In the data rows, 128 means zero.
Some points, each followed by its number:
tensor([110, 115, 110, 128, 082, 117, 118, 124, 136, 102, 116, 159, 119, 129, 112, 115]) 0
tensor([118, 122, 123, 173, 137, 123, 181, 112, 115, 147, 141, 111, 117, 117, 102, 121]) 1
tensor([105, 112, 134, 110, 087, 111, 072, 146, 136, 117, 113, 154, 144, 164, 118, 117]) 2
tensor([142, 162, 136, 129, 145, 132, 152, 106, 143, 127, 151, 098, 144, 124, 156, 140]) 3
tensor([188, 080, 117, 099, 097, 175, 084, 125, 128, 156, 101, 147, 124, 141, 127, 128]) 4
tensor([126, 102, 116, 120, 098, 117, 082, 148, 124, 127, 100, 157, 132, 149, 106, 114]) 5
tensor([133, 084, 124, 112, 077, 126, 099, 136, 141, 131, 103, 164, 130, 151, 118, 117]) 6
tensor([109, 101, 124, 120, 097, 131, 102, 140, 136, 127, 115, 161, 120, 128, 123, 150]) 7
tensor([120, 094, 126, 117, 079, 123, 080, 141, 135, 134, 106, 150, 125, 143, 115, 125]) 8
tensor([102, 144, 156, 191, 178, 097, 135, 172, 099, 175, 130, 083, 130, 107, 128, 126]) 9
tensor([152, 143, 131, 126, 146, 129, 147, 113, 120, 131, 143, 097, 140, 125, 144, 140]) 10
tensor([118, 168, 127, 169, 161, 092, 134, 136, 106, 127, 148, 082, 136, 072, 102, 112]) 11
tensor([147, 150, 119, 134, 137, 138, 156, 108, 135, 114, 156, 085, 152, 123, 157, 129]) 12
tensor([128, 247, 095, 113, 142, 067, 152, 073, 143, 000, 092, 199, 162, 041, 053, 032]) 13
tensor([210, 094, 110, 096, 112, 182, 091, 118, 121, 168, 099, 172, 121, 150, 126, 093]) 14
Which three points above are nearest to each new point? Their numbers follow each, nearest first.
tensor([141, 080, 128, 109, 127, 146, 099, 123, 129, 133, 097, 155, 130, 149, 130, 131]) --> 6 7 5
tensor([107, 150, 140, 177, 171, 101, 146, 169, 091, 163, 131, 090, 125, 116, 105, 126]) --> 9 11 1
tensor([131, 084, 127, 101, 097, 151, 110, 115, 144, 135, 105, 145, 127, 144, 150, 152]) --> 7 6 8
tensor([061, 160, 161, 099, 169, 131, 109, 159, 154, 076, 169, 125, 090, 104, 179, 168]) --> 3 10 7
tensor([129, 138, 139, 159, 158, 118, 147, 133, 114, 140, 156, 095, 120, 130, 136, 132]) --> 10 1 3
tensor([102, 189, 090, 170, 133, 035, 188, 085, 145, 127, 128, 134, 162, 038, 057, 075]) --> 11 1 13
tensor([115, 087, 128, 124, 084, 130, 088, 131, 128, 134, 114, 150, 131, 138, 121, 134]) --> 8 7 6
tensor([122, 082, 132, 100, 091, 143, 102, 129, 149, 128, 107, 151, 125, 128, 147, 144]) --> 7 6 8
tensor([072, 201, 153, 105, 185, 115, 122, 168, 127, 075, 166, 151, 084, 115, 149, 125]) --> 3 11 10
tensor([108, 119, 105, 124, 104, 130, 239, 042, 163, 068, 079, 186, 118, 106, 077, 133]) --> 0 1 7
tensor([132, 169, 135, 166, 166, 097, 125, 144, 103, 137, 158, 090, 130, 092, 112, 117]) --> 11 9 10
tensor([147, 141, 117, 156, 143, 129, 177, 110, 126, 125, 149, 107, 130, 119, 104, 120]) --> 1 10 12
tensor([142, 120, 140, 129, 137, 156, 161, 106, 123, 142, 134, 108, 113, 146, 145, 146]) --> 10 3 12
tensor([128, 139, 128, 162, 157, 114, 149, 125, 116, 140, 146, 106, 126, 110, 116, 127]) --> 1 10 11
tensor([128, 139, 154, 126, 147, 123, 082, 167, 129, 134, 132, 140, 111, 149, 136, 138]) --> 7 5 2
tensor([091, 165, 142, 131, 150, 128, 095, 168, 116, 104, 146, 135, 102, 128, 142, 130]) --> 7 10 0
tensor([068, 170, 154, 108, 168, 126, 110, 163, 145, 077, 180, 128, 099, 120, 166, 145]) --> 3 10 12
tensor([126, 080, 125, 097, 099, 151, 104, 116, 138, 141, 111, 143, 121, 148, 146, 153]) --> 7 6 8
tensor([110, 160, 135, 180, 165, 101, 134, 160, 103, 163, 136, 081, 136, 103, 123, 123]) --> 9 11 1
tensor([111, 117, 120, 088, 101, 154, 212, 060, 175, 077, 065, 201, 119, 126, 118, 125]) --> 0 7 6
tensor([171, 091, 126, 093, 080, 136, 080, 129, 132, 147, 107, 162, 130, 165, 118, 111]) --> 6 4 8
tensor([096, 158, 168, 121, 173, 136, 081, 170, 126, 123, 137, 133, 104, 145, 149, 132]) --> 7 10 2
